Rows swapped in pairs by one turn or mirror: which row each one swaps with:
The rows were stretched afterwards, more along some directions than others.
gopas: [-2.18 -1.11  0.22  1.89  0.20 -1.73 -0.19 -1.47 -1.25 -0.65  2.84  1.78
  0.31  0.45  1.24 -1.15  2.31]
pim: [-0.05 -1.01 -1.22  1.19  2.06 -1.43 -0.38  1.75 -1.38  1.04  0.68  3.14
 -1.74  0.86  2.14 -2.42  3.09]
som: [-1.92 -2.77 -0.31  1.82  2.67 -1.63 -2.40  0.66 -0.26  0.49  1.17  2.55
 -1.12  0.02  2.43 -1.77  1.04]
mema: [-0.50 -1.41  0.47  2.33  6.09 -1.99  0.39 -0.34 -3.34  1.14  0.45  4.46
  0.85  0.50 -2.08 -0.91 -2.27]
Barig: [-1.50  0.46  1.71  0.48  1.41 -0.70  0.17  0.93 -1.21 -0.22  2.43  1.01
  0.98 -0.33 -2.07 -0.48 -1.76]
vofup: [-0.98 -1.04 -0.93  0.32  3.97 -2.52 -1.18 -0.09 -0.65  1.80  4.48  1.63
  1.51 -0.11  2.48  0.39 -0.46]
visu: [-0.95  0.00  1.61  1.76  0.64  1.15 -0.61  1.62 -1.25  0.82  1.74  0.64
  0.25 -0.60 -1.58 -0.24 -0.79]
tekef: [ 0.74 -0.48 -0.26  1.65  1.75 -3.19  1.15  2.11 -0.21  1.41 -1.47  4.40
  0.76  1.15  2.10 -0.87 -1.32]
rulid: [-0.64 -1.55  0.48  1.29 -1.34  0.11  0.07  1.09  0.37 -1.74  1.07  0.05
 -1.58 -1.04 -0.22  1.41 -1.41]
gafer: [ 2.37 -0.51 -1.58  0.51  1.32 -0.64 -1.13  3.20 -3.93  0.41 -0.19  3.84
 -3.01  2.27  1.62 -4.01  0.18]
Gima: [-0.81 -2.38 -1.81  1.48 -1.94 -2.45  0.95  1.19 -0.93 -0.46  0.30  4.52
 -1.58  0.77  2.86 -1.45  1.05]
medi: [ 1.79 -2.17  1.26  2.12  3.71 -1.30  0.63 -0.70 -2.14  2.70  1.60  1.46
  0.05 -1.46  0.63  1.04 -2.24]
zelit: [ 3.95 -2.07 -0.28  0.60  0.84 -2.79  1.36  2.26 -1.12  0.05  0.37  0.76
  0.29 -0.43 -0.03  2.31 -1.93]
noziv: [-0.52 -0.58  2.40  0.48  0.65 -2.28 -1.35  0.98 -0.37 -1.13  1.33  1.63
 -1.85  0.59  1.82 -1.38  0.16]
nosu: [-1.89 -2.33 -1.39  1.70  3.39 -5.11  0.16  0.33 -1.96  2.99  1.78  4.73
  0.47  0.39  3.08 -2.02  0.68]
dod: [-1.01 -3.11 -2.17  2.04  0.66 -3.09  0.48 -0.13  0.65 -1.04  0.42  1.61
 -0.77 -0.13  2.32  0.72  1.39]
dadeg: [ 0.32 -1.42  0.81 -0.18  1.87 -1.17 -0.04  0.07  0.17  1.53 -0.32 -0.33
 -1.04  0.07  2.52 -0.20  0.78]
Mige: [ 1.43 -2.91 -0.82  4.26  1.37 -5.45  0.87  1.43 -0.33 -1.27 -0.11  4.96
 -0.69  0.71  1.88 -0.83 -1.35]
kipaz: [ 0.57 -1.55 -1.08  2.01  4.88 -5.10 -1.83  0.30 -0.97  0.13  1.12  5.77
 -2.00  1.46  3.66 -1.17  1.33]
mizat: [-0.87 -0.50  1.17  2.89 -0.87 -2.90  2.24 -1.49  1.01 -1.34  0.65  1.33
  2.35 -0.40  0.61  0.87 -1.43]
livug: [ 0.35 -0.38 -1.11 -0.31  2.23 -4.87  0.41  1.70 -1.54  0.13  0.16  6.47
 -3.22  0.18  4.17 -2.12 -0.18]
meba: [ 0.61 -2.14 -0.14  1.74 -3.67 -4.21  1.88  3.02  0.41 -1.49  0.02  3.39
 -0.10 -1.12  2.34  0.61  0.05]
ruvun: [ 2.24 -1.08 -0.77  1.86  4.24 -3.20  1.05  1.77 -3.55  0.01  0.74  4.47
 -1.30 -0.39  1.77  0.19  0.10]
dese: [-2.58 -1.85  0.98  4.34 -0.31 -4.50  3.14 -0.44 -0.27 -0.39  1.75  1.15
  0.03 -0.53  1.28 -0.50 -0.42]
nuki: [-0.74 -0.46  0.74 -0.11  1.54 -0.55 -1.02  1.47 -0.74  0.38  1.17  4.24
 -2.44  2.45  3.74 -3.00  0.11]
Dagiv: [ 2.02 -3.05  0.63  2.10 -1.37 -3.37  1.23  1.24  0.35  0.24  0.06  3.15
  1.58  0.37  1.48  0.32 -0.46]
saref: [ 1.28  0.25  0.99  4.12 -0.05 -3.14  1.90  1.24 -0.51 -0.25 -0.35  3.09
  1.41  0.23  0.38  0.22 -1.76]
zan: [-2.49  1.05 -0.89  1.31  0.18 -2.10 -1.94  0.25 -0.67 -2.36  1.68  2.44
  0.09  0.75  0.24 -2.39  0.69]
Bak: [ 0.80 -0.11  0.70  1.58  3.82 -5.70  1.90  0.35 -2.77  0.50  1.70  5.45
  0.14 -0.39  0.86 -1.15 -0.40]
Guk: [ 1.69 -1.29 -1.11  2.44  2.10 -3.91 -1.26  2.18 -2.51  0.53 -0.23  4.42
 -1.25  0.44  5.00 -2.98  0.72]
Talo: [ 0.37  1.60 -0.26  0.69  2.85  0.60 -1.60  1.64 -3.26  0.31  2.03  1.89
 -1.67  1.30  0.17 -3.46  0.66]
sobag: [ 0.63 -1.65  0.20  2.79  2.32 -3.21  3.35 -0.78 -1.75 -0.15 -0.38  5.28
  0.42 -1.38 -0.70 -0.80 -2.82]
fab: [ 3.09 -2.92 -1.37  1.73 -0.49 -1.66 -0.22  3.15 -1.40  0.49  0.99  3.24
 -2.84 -0.56  1.30 -2.86 -0.19]
gozim: [ 2.99 -1.03 -0.62  2.77  0.68 -3.24  3.17  1.45 -2.30  0.54 -0.37  3.22
  1.06 -2.54  0.34  0.36 -0.73]
dit: [-0.92 -3.81 -0.18  3.98  1.91 -3.80  0.86  0.91 -2.05  0.53 -0.15  4.73
 -1.14  0.00  0.90 -0.71  1.58]
pid: [-0.97 -2.39 -0.98  2.87  0.69 -5.65  0.95 -1.65 -0.15 -1.19  2.62  2.85
 -2.00 -0.50  3.07  0.14 -0.53]
tuviv: [-0.69  0.55  1.28 -0.65  2.20  0.08 -0.38 -0.76 -1.75  0.75  2.51 -0.32
  0.97 -0.46  1.72  0.46 -0.26]
pav: [ 0.18 -1.56 -1.11  0.29  6.55 -3.54  0.27  1.04 -2.12  1.13  0.46  4.34
 -1.85  0.37  1.92 -0.73 -0.82]
Segut: [-1.05 -1.15 -0.58  3.08  0.06 -4.55  0.17 -1.87  1.63 -2.51  0.20  1.60
  0.34 -1.05  0.24  0.64  0.20]
gudar: [ 1.98 -0.05  0.69  1.42 -1.99 -3.26  3.53  1.69 -0.51 -0.17  0.77  1.42
  0.70 -0.56 -1.01 -0.26 -1.35]
Saf: [ 4.34 -2.17 -1.89  0.08  0.02 -4.07  1.33  1.83 -0.90  0.66 -1.46  3.55
 -2.23 -2.73  3.63 -0.51  0.02]
tivi: [ 0.73 -0.35 -0.02  3.56 -1.30 -4.42  0.00  1.90 -0.46  0.34  0.70  1.15
  0.71  0.54  0.53 -0.92  0.50]

Swapped with Mige: som
Swapped with gopas: Bak
Swapped with medi: tivi
Swapped with sobag: zan
Swapped with meba: nuki
Swapped with Dagiv: noziv
Swapped with Saf: gafer
Swapped with kipaz: dit

